(in the rows, 128 means zero)
Where one turn sends some rows of the set: a few examples, then the rows asked:
q_833: [145 103  91 150 121 125 117  82 139 156 143 129 129 101 132 123 129 151
  98 108 118 135  93 146]
q_523: [115 113 145 136 151 113  95 139 100 102  96 121 113 102 126 104 159 128
  91 112 108 154 134 147]
q_680: [121 117 107 108 103 107 126  85 160 140 133 150 129 125 140 128 146 148
  90  83 145 132 108 125]
q_368: [131 127 131 113 108 105 141 134 124 181 132 117 153 129 104 126 120 107
 112 160 132 159 146 106]
q_104: [117 111 146 133 130 127  97 138 118  92 105 110 118 131 148 118 132 130
  66  89 113 147 134 155]
q_456: [109 114 152 137 117 118 122 121  95 159 137 155 102 135 130 136 152 107
  82  92  98 122 150 133]
q_173: [137 162 139 128 111 138  99 144 142 108  92 142 151 162 140 137 117 133
 141 123 132 147 106 129]
q_231: [118  94 136 141 123 146 130 114 112 101  97 126  80 108 152 108 134 123
 121  84  94 141 139 128]
q_392: [134 123 135 133 100 133 103 124 109 156 145 136 152 120 118 131 141 115
 150 167 135 126 149 100]
q_593: [111  98 138 133 106 109 116 151 107 156 138 128 149 101 102 110 108 116
 139 136 127 133 160 104]
q_995: [147 145 117 112 120 144 103 132 136 127 100 126 107 132 145 156  94 112
 126 140 131 172 115 159]
q_951: [137 116  96 118 131 118 118 116 137 167 132 122 124 115 100 110 151 143
  96  83  87 129 106 153]
q_888: [123 103 144 120 135 113 122 104  91 166 131 148 116  78  99 121 133 133
 134 146 142 124 136 102]
q_522: [132 149 107 104 120 123 107 134 109 110  87 104  92 142 130 149 110 134
 132 153 122 112 119 155]
q_724: [125 103  79 128  86 136 118  81 124 158 120 134 124 116 119 163 138 148
  97 116 113 123 116 140]
q_786: [125 117 151 133 106 120 103 102 119 144 147  89 131 107  97 150 138 125
 149 159 147 133 150 130]
q_326: [ 97 123 160 132 116 140 146 156  96 120 120 105 114 154 111 123 117 124
 117 108 138 105 151 144]
q_395: [150  96 128 121  93 108 125  98 160 139 119 122 126 108 108 128 160 160
 100  98 158 133 105 126]
q_637: [135  97  99 112 128 107 112 103 168 141  82 138 123 108 106 129 135 142
  79  95 121 138 109 130]
q_728: [136 150 107  94 120 141 131 110 155 102  98 117 133 146 131 137 111 100
 143 121 143 146 118 152]
q_738: [131 113 161 108 112 115 118 105 121 152 158 132 100 111 120 157 108 133
 115 162 124 114 155 115]
q_708: [112 120 161 135 120 130 139 150 116 157 105 176 112 124 104 142 139 102
 102  90  92 131 135 126]
q_207: [117 133 150 149 122 109 120 103  95 147 154 133 125 114 130 109 135 149
 158 144 151 130 124 120]
q_559: [135 103 160 146 114 159 118 148 117 138 116 117  97 116 113 127 165 126
 127  83  96 109 129 112]
q_63: [130  92 159 106  94 145 139 165 133 117 103 110 102 108 138 107 138 115
 122  95 130 133 151 127]
q_853: [ 91 101 138 110 132 146 155 154 122 106 112 115 110 126  98 117 123 149
  98 105 142 110 153 129]
q_366: [151 147 117 125 109 157 121 116 129 107  73 152 120 156 114 151 133 139
 146 116 128 130 101 121]
q_692: [139 106 128 127  91  94  99  96 137 133 106 120 133 101 122 169 122 137
  86 105  99 115 100 154]
q_473: [112 140  85 115 143 135 135 102 109 108  96 111 138 136 124 137  88 109
 116 129 131 155 119 113]
q_369: [120 143 117  85 151 154 110 120 125  83 102 129 130 136 121 127 101 109
 135 109 107 150 138 128]
q_876: [140 147 140 103 135 148 124 138 122 112  64 132 134 140 100 129 108 134
 150 150 119 139 125 137]
q_168: [143 117 152 139 113 115 118 108 102 135 126 153 103 104 133 116 125 134
 153 158 157 165 134 107]
q_227: [146 132 110 124 139 131 115  92 112 155 128 108 160 116 101 140 154 138
  85 114  95 144  97 127]

q_593 -> q_369
q_728 -> q_833
Now these:
q_637 -> q_888
q_708 -> q_853
q_173 -> q_680
q_231 -> q_559
q_456 -> q_326
q_995 -> q_724
q_522 -> q_692
q_395 -> q_168
q_227 -> q_368

